(in the rows, 128 means zero)
One turn moves each row of this set onto another row. After a few examples, where does it send each row asked below?
Koto: 135	122	169	112	149	147	114	143	126	116	149	132	99	190	118	116	127	118	141	120	117	129	138	123	108	140	96	114	124	132	118
tugan: 153	151	124	124	126	145	136	124	165	94	122	141	135	141	141	122	127	115	130	105	108	136	118	128	112	171	113	122	90	122	114
tuli: 139	118	173	111	156	142	115	148	131	123	145	131	96	183	112	123	120	120	136	121	127	134	149	114	119	134	103	117	128	131	117
los: 130	157	156	95	115	113	101	144	131	124	149	123	127	162	143	133	114	136	127	129	110	119	108	101	138	185	115	140	141	106	124
Ruda: 138	142	136	118	111	138	124	161	125	127	142	113	134	122	120	104	139	112	130	121	117	93	146	170	129	148	124	90	141	149	131
rozen: 135	116	167	114	142	148	109	142	125	119	143	143	96	185	112	128	127	118	134	127	113	137	148	119	118	137	100	109	128	132	115
tifur: 150	151	172	117	110	120	129	165	145	138	134	118	117	110	101	78	128	105	133	117	113	120	124	136	113	151	118	91	136	137	124
gurog: 159	156	129	121	133	144	126	123	175	106	124	119	129	129	126	138	110	126	131	103	145	126	134	117	128	152	127	137	108	138	122
Tapip: 130	142	163	146	134	103	129	133	161	123	121	122	109	122	162	135	117	122	132	134	88	113	135	114	116	163	143	136	132	123	143
feg: 161	146	125	133	110	153	126	122	169	117	122	146	128	131	130	137	122	118	127	135	120	133	137	102	142	158	122	105	103	131	106
fozu: 162	157	159	113	144	123	136	170	133	118	133	153	119	116	83	113	127	133	130	106	103	120	157	155	139	169	113	94	133	121	130
Buvir: 123	148	150	95	110	112	98	145	128	120	141	134	124	159	141	144	116	134	117	127	100	129	115	107	140	181	121	142	143	104	120
mafa: 158	141	159	117	131	120	132	174	138	137	129	121	132	109	121	84	132	97	132	116	117	118	139	142	132	149	116	78	135	124	132
bato: 132	147	157	96	125	107	110	153	133	126	142	131	124	158	144	139	110	138	118	130	109	126	120	96	149	184	122	141	139	99	119
ruge: 143	161	161	140	127	111	101	119	158	118	119	140	108	116	140	149	119	124	142	128	82	125	136	115	119	166	123	124	143	116	160
pagal: 141	162	151	147	137	119	125	123	151	114	136	133	115	136	154	143	123	141	148	142	83	94	141	124	125	181	126	126	130	123	152
pelu: 127	139	143	121	106	134	139	163	127	121	142	126	119	127	104	113	135	130	120	121	105	96	150	172	124	156	134	107	134	155	114
vofe: 153	143	140	111	140	128	124	170	126	115	127	144	132	114	106	118	135	116	124	101	106	119	162	171	141	156	116	89	139	122	139

feg -> tugan
los -> bato
fozu -> pelu
Now these:
mafa -> vofe
Koto -> tuli
Tapip -> ruge

One turn moves each row of this set onto another row. After a few examples, where does it send each row asked below?
Fekig: 109	110	132	120	138	137	128	150	147	133	116	123	102	128	140	121	125	120	145	158	115
delel: 154	122	122	147	125	115	129	149	113	122	156	162	137	124	116	155	133	123	140	133	105
pugo: 115	123	124	125	148	141	123	146	135	111	114	136	103	137	129	119	125	119	161	150	121
Guzo: 109	126	109	136	140	128	122	128	147	132	108	116	116	137	127	125	117	104	147	150	117
Tinu: 97	132	113	123	112	128	122	140	119	106	150	140	153	122	140	155	151	131	114	135	141
lebu: 133	150	141	120	110	142	111	131	119	122	132	163	128	121	131	148	137	128	165	125	112
temo: 110	133	153	110	109	78	135	143	130	142	131	131	114	140	155	134	128	126	126	145	111
vugog: 108	122	157	170	120	111	140	119	124	132	101	129	151	144	120	131	124	116	100	137	131
lik: 119	116	167	134	114	104	119	127	117	126	113	143	144	133	132	161	158	113	106	110	147
gufe: 108	104	171	139	110	106	134	127	118	122	107	136	141	135	139	156	143	118	114	94	122
liman: 120	116	126	128	110	111	124	140	143	135	151	138	120	153	154	98	100	120	135	134	122
ter: 141	135	139	114	109	129	107	133	129	127	123	171	123	122	131	153	137	124	160	136	111
zube: 110	115	145	165	144	139	149	132	96	141	135	148	123	154	150	134	148	132	116	117	115
lari: 141	110	127	149	124	120	137	124	127	122	159	163	135	136	112	156	136	139	150	119	105
tesim: 115	128	135	116	103	104	119	144	138	129	153	133	132	154	137	94	108	131	127	129	132
Zab: 97	148	123	129	135	138	106	139	115	115	141	144	143	136	124	153	126	152	125	125	148
tur: 114	140	152	123	124	88	127	133	120	147	130	136	104	159	157	117	136	107	135	120	106
nazo: 119	105	175	127	133	123	125	120	119	124	116	141	138	123	133	153	155	112	106	111	143
rak: 115	128	134	127	118	101	136	141	142	125	133	138	123	160	149	90	106	121	114	137	123
lutu: 117	117	141	109	126	105	128	129	141	126	145	140	130	150	164	100	110	128	122	136	123
Rodem: 103	108	171	149	101	111	124	114	119	127	116	142	138	132	139	151	158	116	119	106	134
bizaf: 97	118	123	128	146	129	126	158	145	138	123	121	112	122	124	124	132	103	151	144	118
zur: 108	130	161	167	117	122	138	115	134	133	99	132	152	135	120	140	123	106	122	115	133
Nam: 149	139	134	136	105	118	98	134	119	126	131	167	126	119	132	151	134	128	156	131	137
firap: 109	111	154	168	130	113	141	113	132	136	107	142	151	130	112	152	123	122	107	120	130
papu: 146	144	130	123	103	117	108	140	119	116	127	165	123	138	120	159	136	124	156	137	125
bizo: 102	131	110	129	124	124	107	153	108	116	149	147	142	127	116	162	131	132	122	132	149
tada: 99	122	145	170	133	141	145	129	104	131	120	136	117	160	138	131	145	131	120	100	120
rilu: 101	130	114	139	116	133	102	141	124	107	145	157	142	123	145	148	121	150	108	133	137
difo: 123	107	131	158	127	137	161	146	103	146	129	129	124	148	136	138	144	125	106	108	114
sim: 122	117	130	133	139	134	125	158	138	133	101	121	109	126	132	123	116	107	150	149	124
Vidi: 104	120	127	130	115	112	129	132	136	122	150	144	127	167	147	92	111	120	129	128	135
buto: 116	136	148	112	133	96	127	135	132	148	131	144	118	164	149	119	138	101	133	150	104
tega: 92	132	118	125	118	129	105	142	120	102	148	136	153	136	135	161	125	130	126	126	145
romi: 107	121	164	162	127	108	145	126	140	132	96	143	141	128	109	131	127	118	111	138	132
kazut: 94	123	137	140	122	136	109	155	117	108	148	139	147	115	126	160	141	135	121	133	145
Nizo: 96	122	148	149	147	135	153	140	98	151	133	128	119	160	136	130	132	125	121	105	128
zuzez: 111	107	151	156	131	148	152	136	98	121	133	136	102	147	138	128	147	129	113	113	124
dini: 111	149	149	121	140	86	126	147	120	136	137	133	105	149	149	117	134	99	130	123	114
ziga: 127	108	165	154	120	108	114	121	147	123	101	146	131	143	137	147	156	120	121	105	134
Nutid: 116	122	152	110	137	88	123	143	132	159	126	143	111	156	152	119	131	117	132	131	106
viz: 106	120	156	158	122	117	144	130	126	133	102	129	147	137	100	150	112	118	109	138	136
lides: 119	126	123	126	135	138	124	148	154	119	100	131	99	131	135	132	109	111	140	137	120
Popug: 142	113	115	146	123	120	136	136	131	117	144	162	153	126	118	164	130	139	145	129	110
vopi: 137	130	125	120	101	122	109	124	103	142	134	179	132	142	117	145	136	115	147	125	117
visib: 114	120	137	164	144	132	132	126	95	158	131	133	117	146	137	128	141	126	111	108	110
fasa: 143	107	124	154	130	124	131	147	131	126	153	155	138	124	123	147	136	150	155	133	101
Pero: 146	117	115	143	107	126	124	137	130	123	163	152	142	126	120	146	131	135	152	133	107

vugog -> liman
nazo -> dini
lutu -> delel
Now these:
romi -> tesim
sim -> tega
Pero -> firap
lides -> Tinu
Zab -> zuzez
Vidi -> fasa
ziga -> temo
Nam -> gufe
ter -> lik
pugo -> kazut
Nutid -> papu
Fekig -> bizo
difo -> Guzo

One turn moves each row of this set onto another row. After a few examples, where does it send each row asked below?
kosur: 151	128	120	127	130	150	139	131	126	143	117	133	143
miva: 150	131	133	116	111	127	132	126	133	111	109	131	158
fet: 126	134	150	112	117	125	148	146	150	111	154	124	119
gafot: 81	133	112	133	137	123	123	114	142	140	115	141	115
zep: 115	135	146	126	98	144	124	126	110	122	95	140	124
baf: 138	123	122	119	129	91	119	131	146	135	156	122	121
ral: 126	120	130	122	127	98	119	120	136	144	169	120	125
Bul: 153	139	132	121	115	131	124	108	104	142	113	128	140
bimo: 71	132	126	128	122	118	122	105	136	130	124	139	126
lati: 138	150	152	127	136	116	125	111	128	140	142	113	92
mulu: 107	126	148	147	131	152	126	120	135	123	94	129	126
Perar: 114	134	165	124	125	124	141	121	146	116	162	112	121
Nik: 122	132	139	131	114	144	126	136	131	115	85	140	123
rer: 103	128	155	142	117	153	125	111	114	129	105	130	127
suge: 133	125	129	122	129	89	114	119	142	136	159	119	121
Puvi: 78	130	113	123	120	122	130	127	146	126	120	146	126
devi: 137	132	152	129	121	124	122	96	124	116	118	116	160
buded: 129	118	123	119	128	102	125	132	143	142	168	124	125
figir: 130	120	126	126	138	96	119	125	149	139	161	119	123
gez: 135	120	140	135	137	142	137	119	145	119	121	121	164
tem: 149	151	137	115	126	117	131	136	134	135	133	124	89
koviz: 133	124	125	114	119	94	120	127	135	140	165	124	123
noz: 109	123	140	136	117	160	135	136	127	126	100	139	127
nito: 136	141	140	129	148	132	136	132	146	140	142	118	93
pepi: 126	143	162	108	104	110	134	125	132	110	154	119	117
gube: 92	140	106	120	121	115	122	124	137	136	108	149	112
Zote: 115	137	154	137	113	136	116	110	118	118	88	129	122
roda: 85	142	118	125	121	110	114	104	128	138	112	140	112
Pirin: 138	129	139	139	138	147	129	101	116	149	125	120	145
Lafo: 82	138	118	115	106	109	121	117	132	125	116	146	123

figir -> ral
devi -> Bul
Now these:
gube -> Puvi
Perar -> lati
Nik -> noz

